One turning vector, and how many steps it has turned
The counts run from 0 to 1053.
[-4.04, 2.98, -1.61, 0.78, 0.59, -1.99, -2.40, 0.11, -0.19, -1.17, -0.92, -2.59, 0.28, -0.75, -0.99, -3.28, -0.85, 0.44, 0.54, -1.07, 0.43, -0.21, -0.94, -2.12, -1.08, -0.85, -1.05, -1.69, -2.36, -0.85, -0.11, 1.17, 4.43, 0.03, -2.72, 0.16]	742
[-0.04, 4.01, 2.29, 0.86, -2.35, -0.03, 0.36, -1.42, -1.17, -1.40, 0.97, -0.43, 1.84, 0.82, -0.86, -0.41, 0.47, 1.43, -1.62, -2.68, 1.64, 3.96, 0.91, -0.03, -3.01, -2.39, 1.74, -1.56, -0.87, 3.53, -0.74, 0.65, 3.23, 0.00, -0.50, 1.31]	251
[0.04, 4.18, 2.47, -1.05, -0.59, -0.81, 1.61, -1.21, 1.47, 0.77, 1.40, -1.62, 0.37, -2.61, -0.86, 0.29, 1.67, -0.93, 0.83, -0.32, 0.83, -0.25, -2.06, -2.23, -1.59, 4.25, 1.37, -2.20, -3.11, 2.24, 1.60, 0.21, 2.55, 0.08, -1.23, 0.40]	464
[-1.25, 5.70, -0.45, -0.37, 0.86, 0.65, 0.64, 0.00, 0.30, 0.08, 0.70, -0.72, -0.88, -0.52, 1.21, -1.84, -0.48, 0.85, 1.48, -0.64, -1.21, 0.22, -0.08, -1.86, 1.54, -2.19, -1.50, -1.40, -5.30, -0.29, 0.01, 2.70, 3.47, -1.35, -3.41, -0.50]	933
[-2.68, 3.70, -1.00, 0.77, -2.06, -2.66, -3.11, 1.55, 0.16, -2.11, 0.57, -1.13, 1.75, -0.83, -2.05, -1.23, -1.73, 3.04, 1.20, 1.25, -1.39, -0.52, -0.30, -2.30, 0.20, -1.76, -0.14, -3.39, 1.37, -0.56, 2.05, 1.36, 1.55, 1.92, -1.29, 0.74]	424
[-3.22, 1.84, -1.13, -0.77, -2.08, -0.45, -2.44, 1.07, 0.27, 1.05, 0.72, -0.15, 0.89, -2.12, 0.49, -2.80, -1.09, 3.44, 2.52, -0.49, -2.24, -1.47, -2.01, -1.65, -4.17, 0.08, -1.44, 0.32, -0.24, 0.81, 0.55, 0.37, 4.05, 1.06, -1.35, 0.77]	391
[0.07, 5.14, 0.02, 0.56, -2.99, -0.83, -2.35, -0.49, 1.41, -0.98, 0.37, -0.33, -0.14, -0.62, -1.35, 1.28, 0.93, 2.97, 1.89, -1.74, -0.53, 0.82, -0.01, -2.03, -3.30, -1.63, 1.30, 1.13, 3.78, 0.93, 1.91, 0.54, 3.06, 1.69, -0.85, -0.57]	103
[-2.79, 1.82, 0.77, -1.86, -1.42, -1.93, 1.34, 0.26, 0.81, 1.00, 0.70, -0.50, -0.21, -2.18, -1.44, -1.49, 0.60, -0.33, 5.33, 0.12, 0.75, 1.67, -1.94, -2.19, -2.24, 0.32, 1.90, -1.12, -0.42, 1.31, -1.87, -0.74, 3.36, 0.84, -2.78, -2.18]	404
[0.31, 1.50, -1.07, 0.41, -1.35, -1.51, 1.04, -2.78, 0.37, 0.97, 2.66, -2.86, -1.32, -0.49, -0.12, 1.41, 0.66, -0.04, 2.48, -2.14, 0.30, 1.87, -4.17, -3.34, -3.90, 0.71, 2.84, -1.26, -0.42, 1.87, 1.65, 0.78, 1.36, 0.91, -0.73, 1.21]	224
[-0.19, 5.35, 0.67, 0.72, -2.55, -0.50, -1.66, 0.75, 2.37, 0.19, -1.71, -1.88, -1.76, -2.76, 0.06, -0.36, 1.73, 3.19, -0.46, -1.18, 0.09, -0.16, -2.15, 1.01, -1.25, -0.76, -0.16, 0.75, -2.11, 0.31, -0.63, 0.56, 3.17, 2.25, -1.62, -1.75]	454
[-0.48, 1.26, 0.02, -0.55, -3.44, 0.89, -3.60, 0.77, 0.87, 0.66, 1.54, -0.56, 0.81, -0.94, -0.56, -2.05, -1.14, 3.84, 0.73, 0.07, -0.84, 1.38, -1.71, -0.26, -3.22, -1.66, -1.20, -2.53, 0.54, 2.26, 0.64, 1.04, 2.75, 1.45, 0.00, 2.87]	72
[0.28, 4.18, 0.00, 3.02, -3.28, -0.73, -1.75, -0.34, 1.66, -0.73, -1.44, -2.31, 2.17, 0.44, 1.27, -2.79, 0.66, 1.81, 2.18, 0.86, -1.41, -1.97, -3.38, -0.72, -0.39, -2.64, 2.61, -0.29, 1.20, -0.61, -0.54, 3.55, 1.19, -0.60, -2.04, -0.93]	166
[-2.19, 4.73, 1.70, 0.00, -1.76, -1.69, 0.44, 1.50, -0.22, -0.63, 1.47, -0.55, 2.01, -3.57, 0.09, -1.54, 1.89, 1.98, 2.22, -1.02, -0.13, -2.27, -2.29, -2.12, 0.06, 0.29, -1.19, 0.54, -3.02, -1.03, -1.67, 0.08, 2.01, -1.30, -3.08, -2.14]	148
[2.62, 2.98, 3.30, 0.70, -1.56, -0.23, 1.27, -1.37, 1.00, -0.96, 2.79, -0.59, 1.41, -2.44, 0.93, -1.42, 2.62, -0.19, 1.82, -2.38, 2.68, 0.58, -2.11, -1.57, -2.59, 2.29, 1.31, 0.52, -1.65, 2.58, -0.60, 1.14, 1.64, -1.26, -1.16, 0.14]	29
[1.15, 2.73, 0.24, 1.86, -1.38, -0.31, -0.92, 0.01, 1.56, -0.37, 0.87, -0.35, -1.85, -4.10, 0.21, -2.50, -1.37, 3.29, -0.46, -0.87, 0.65, 0.98, -1.33, 1.06, -1.54, 1.65, 0.51, 0.14, -0.99, 1.77, 0.18, 1.44, 2.89, 4.24, -2.36, 1.89]	330
[-3.06, 4.24, -0.39, -1.08, -2.10, 0.33, -1.92, -0.04, 1.30, 0.47, 0.67, 0.79, 0.78, -1.89, 1.03, -1.29, -0.04, 3.34, -2.26, -1.61, 0.26, 0.43, -1.94, 0.98, -2.63, -0.19, 0.03, -1.68, 1.67, 2.12, 0.37, 0.55, 3.66, 0.93, -3.21, 1.55]	136
[0.19, 5.24, -2.48, 1.32, -3.33, -0.37, -0.45, -1.52, 2.29, 1.06, -0.43, 0.85, -3.13, 0.28, 0.35, -0.34, 1.03, -1.79, 2.16, -0.75, 0.97, -1.01, -1.58, -2.84, -1.47, -0.83, 2.91, -1.48, -0.92, 2.49, -0.13, 0.78, 1.60, -1.18, -1.77, 0.65]	482
[0.19, 3.50, -0.85, 0.38, -2.12, -0.54, 2.12, -1.61, 2.24, -1.36, 2.92, -1.56, -0.51, 0.83, 1.06, 1.69, 1.57, -0.34, 3.13, -0.81, 0.50, -0.06, -2.51, -2.99, 0.92, -1.79, 0.88, -1.77, -1.11, -0.14, 2.34, 0.73, 0.82, -1.86, -2.40, 0.72]	915
[-1.35, 4.29, 2.01, 1.58, -2.50, -2.02, 2.17, 0.01, -0.15, -1.31, 2.02, 1.00, 2.35, -3.31, -0.88, -0.07, -0.92, 2.29, 1.39, -0.73, 0.25, -1.36, -0.80, -1.19, 0.41, 1.03, -0.34, 2.01, -0.25, 0.17, 1.60, 0.15, 1.31, 2.30, -3.82, 0.59]	587
[0.65, 4.39, 1.11, 0.73, -2.73, 2.23, -2.87, -2.14, 1.70, -1.24, 2.06, -0.03, 1.89, -0.56, -0.50, 1.77, 1.09, 2.14, 2.90, -0.18, -0.68, 1.33, -0.31, -1.50, -2.41, -2.65, 1.40, -0.15, 2.57, 1.61, 2.44, 2.42, 0.77, 0.01, -1.98, 0.02]	666
[-4.38, 4.38, -0.40, 0.55, 0.18, -1.54, -2.04, 0.71, -0.97, -0.96, 0.39, -0.82, 1.88, -1.44, -0.47, -2.96, -0.94, 1.01, 1.00, -0.81, -0.38, -0.78, -1.23, -2.02, 0.43, -1.31, -1.34, -1.59, -1.78, -1.37, -0.55, 1.72, 2.75, -0.45, -3.88, -0.34]	743
[-0.69, 3.22, 0.56, 1.45, -2.75, -1.48, 0.43, 0.23, 2.20, -1.13, 0.91, 0.13, -1.78, -2.80, -0.58, -2.53, -0.57, 2.95, 0.50, 0.77, 0.42, -0.79, -1.56, 0.40, -0.69, 2.62, 1.96, -3.06, 1.47, 2.31, 0.26, 0.32, 1.67, 3.91, -0.80, 1.19]	894
[0.60, 3.55, -1.59, -0.24, -2.82, -0.45, -2.23, 2.31, -0.14, -0.79, 0.58, 1.05, 1.16, -2.21, -1.76, 1.75, -0.92, 2.57, 2.83, -0.17, 0.63, 2.87, 0.21, -1.47, 0.23, -3.21, -0.73, -0.26, -1.63, 1.35, 0.89, 2.03, 2.69, 1.36, -2.35, -0.72]	680
[-1.04, 2.93, -1.96, 1.65, -3.34, -1.70, -0.35, 0.97, -0.23, -1.51, 0.49, -0.94, 2.17, 1.06, -0.19, -2.57, -2.05, 2.08, -1.33, -0.25, 0.91, -0.40, -1.84, -0.78, -1.36, -0.54, 2.90, -4.81, 1.97, 2.16, 1.14, 2.36, 2.27, 0.37, -1.48, 1.98]	733
[-1.22, 0.75, 2.49, -0.37, -3.43, -3.28, 0.55, 1.55, -0.25, 1.40, 0.84, -2.25, 2.99, -2.92, -0.76, -2.88, -1.06, 0.12, 0.74, 0.97, -0.06, 0.02, -3.08, -1.28, -0.94, 0.27, -0.77, 0.61, -0.45, -0.89, 0.04, 0.09, 2.72, 1.54, -4.24, 1.79]	151
[-2.02, 2.54, 0.71, 0.62, -2.78, -1.64, -2.39, 1.35, -0.99, -0.87, 1.00, -1.65, 2.09, -2.97, -2.92, -0.93, -1.02, -0.20, -0.67, 0.08, 3.00, 0.81, -0.54, 0.43, -1.14, -1.32, -1.33, -2.19, -1.54, 0.90, -0.03, 0.77, 3.68, 1.42, -3.60, 2.77]	746
[0.60, 3.26, 3.26, 2.91, -3.82, -3.29, 2.71, 0.39, -1.46, -1.36, 1.68, 0.89, 3.98, -1.43, -0.98, -1.09, -0.71, 1.60, 2.25, -1.06, 0.30, -0.51, 0.35, -2.49, 0.40, -0.26, 1.08, 1.63, -0.02, 1.19, -0.40, -0.28, 1.42, 1.32, -1.14, 0.43]	716
[-0.72, 0.86, 1.47, -1.67, 0.35, 0.05, 2.21, -1.03, 0.80, 0.44, 1.37, -1.54, -0.24, -0.54, -0.91, -2.62, -0.23, 0.27, 4.94, -0.02, 0.78, 1.38, -1.35, -2.85, -2.42, 2.15, 2.57, -2.50, -1.35, 2.83, -0.38, 1.38, 2.57, 0.67, -0.54, -0.76]	529
[0.99, 2.77, -1.29, -0.52, -0.76, -1.45, -2.69, 1.33, 0.94, 1.11, -1.02, -1.81, -1.49, -1.40, -1.28, -0.93, -0.89, 0.33, 1.00, -0.57, -0.04, 3.46, -0.97, -2.61, -1.50, -1.79, -0.32, -0.78, -4.68, 1.60, 0.14, 2.06, 4.13, 0.80, -1.71, 0.08]	806
[0.04, 2.84, 2.56, 0.18, 0.96, -0.79, 1.06, -2.59, 1.89, -0.93, 2.93, -2.74, 1.03, -0.10, 0.26, -1.71, -0.28, 0.09, 2.60, 0.68, -0.52, 1.09, -2.41, -3.73, -1.17, 2.30, 0.88, -3.16, -0.21, 0.96, 2.92, 2.13, 0.67, 0.36, -1.18, 2.34]	784
[-0.43, 2.77, 2.39, 0.55, -2.41, -2.50, 1.87, -0.78, 0.67, 0.43, 0.44, -0.48, 3.57, -2.95, -1.16, -0.47, 0.14, 0.34, -0.48, -0.20, 0.68, -0.72, -1.55, -2.31, -1.60, 4.15, 1.75, -1.15, -0.65, 3.37, 1.39, -0.10, 2.62, 1.50, -2.05, 1.63]	589
[-0.59, 2.43, -1.19, -0.51, -3.22, -1.93, -2.35, -0.87, 1.05, 2.50, -0.55, -2.29, -0.34, 0.20, -0.51, 0.66, -0.70, 0.70, 2.84, -0.39, -2.41, 0.48, -2.43, -4.05, -3.81, -1.34, 0.85, 0.35, 1.18, 1.16, 3.13, 0.63, 2.94, 1.34, -1.25, 0.93]	229
[-0.42, 2.72, 2.97, -1.06, -1.89, -1.17, -0.89, -0.76, -0.51, 3.19, 0.89, -1.07, 0.53, -3.35, -1.79, -0.59, 0.01, 1.34, 2.67, 1.78, -0.59, 2.55, -2.17, -1.89, -2.72, 0.35, 0.65, -0.10, 0.06, 0.80, 0.37, 0.75, 1.26, 4.22, -2.44, 0.29]	215
[-2.43, 2.64, -0.12, -2.00, 0.17, -0.95, 1.19, -0.62, -1.11, 1.85, 2.37, -0.74, -1.71, -0.52, 0.54, -1.39, 1.14, 1.52, 1.77, -1.61, -1.18, 3.67, -1.49, -2.25, -1.85, -1.65, 0.83, -4.21, -2.97, 2.38, -1.70, 0.22, 2.26, 0.90, -0.42, 0.49]	691
[-0.79, 3.09, 3.19, 0.94, -2.70, 0.97, 0.35, -0.71, 2.09, -1.17, 3.14, -0.11, 4.24, -0.78, 1.23, -1.23, 0.59, 1.47, 1.53, 0.31, -0.80, 1.64, -1.81, 0.59, 1.38, -2.84, -0.98, -1.22, -0.65, 1.12, 2.01, 1.85, 1.69, -0.95, -2.24, 3.38]	314
[-1.29, 2.28, 1.51, 0.83, -1.13, -2.20, -1.49, 0.69, -1.36, 1.20, 1.37, -2.00, 2.98, -3.91, 0.97, -2.54, -0.91, 0.95, 0.23, 0.19, -0.66, -1.12, -3.80, -1.67, -1.21, 0.32, -1.33, 1.13, -2.93, -0.50, -0.72, 1.08, 1.67, 1.63, -3.93, 0.74]	22
[-0.79, 5.47, -0.68, 0.06, -0.10, 0.48, -1.10, -0.41, -0.67, -1.46, 0.18, -1.38, -0.90, 0.50, -1.09, -1.23, -1.70, 0.20, 4.99, 0.99, 0.46, -0.88, 0.42, -2.14, -0.89, -2.11, 0.02, -0.62, -2.14, -0.87, 0.89, 2.72, 2.29, -0.86, -3.55, -2.30]	51
[-0.81, 3.14, 0.98, 2.13, -0.55, 0.44, 0.15, -2.72, -0.39, -3.43, 3.17, -0.99, 1.77, 0.94, 0.84, -2.00, -0.99, 3.24, 2.94, -0.87, -1.19, -0.05, -1.32, -2.03, -1.98, -1.55, 2.11, -1.39, 3.17, 0.47, 2.01, 2.06, 0.00, 0.74, 0.13, 0.78]	540
[-1.65, 3.07, -0.39, 3.21, -1.48, -1.88, -3.65, -0.64, 1.43, -2.45, 0.33, 0.20, -0.08, -1.39, -2.15, -1.61, -0.82, 1.37, -0.34, 0.25, 1.57, 0.20, -0.56, -1.71, -1.48, 0.37, 2.09, -3.75, 1.57, 1.48, -0.05, 1.61, 1.82, 2.11, -1.83, 1.13]	298
[-0.86, 1.98, 2.57, -0.53, -1.86, -0.75, 1.50, 0.25, 0.22, -1.86, 4.09, -2.64, 2.01, -0.04, -0.52, -3.01, 0.47, 0.55, 0.46, -0.73, 0.56, 0.12, -0.75, -1.13, -0.08, -0.05, -2.80, -3.89, -2.32, 0.80, 1.39, -0.12, 3.15, -2.30, -0.22, 2.81]	752
[-2.23, 2.28, 0.23, 1.51, -2.35, 1.43, -2.24, -1.10, -0.07, 0.09, 1.95, -1.35, 0.87, 0.62, 0.66, -1.89, 0.76, 2.13, 3.17, -1.63, -2.14, 0.15, -1.99, 0.02, -1.48, -5.10, -2.30, 0.37, -1.94, -0.22, 0.53, 1.35, 1.90, -0.31, -1.19, 1.10]	69
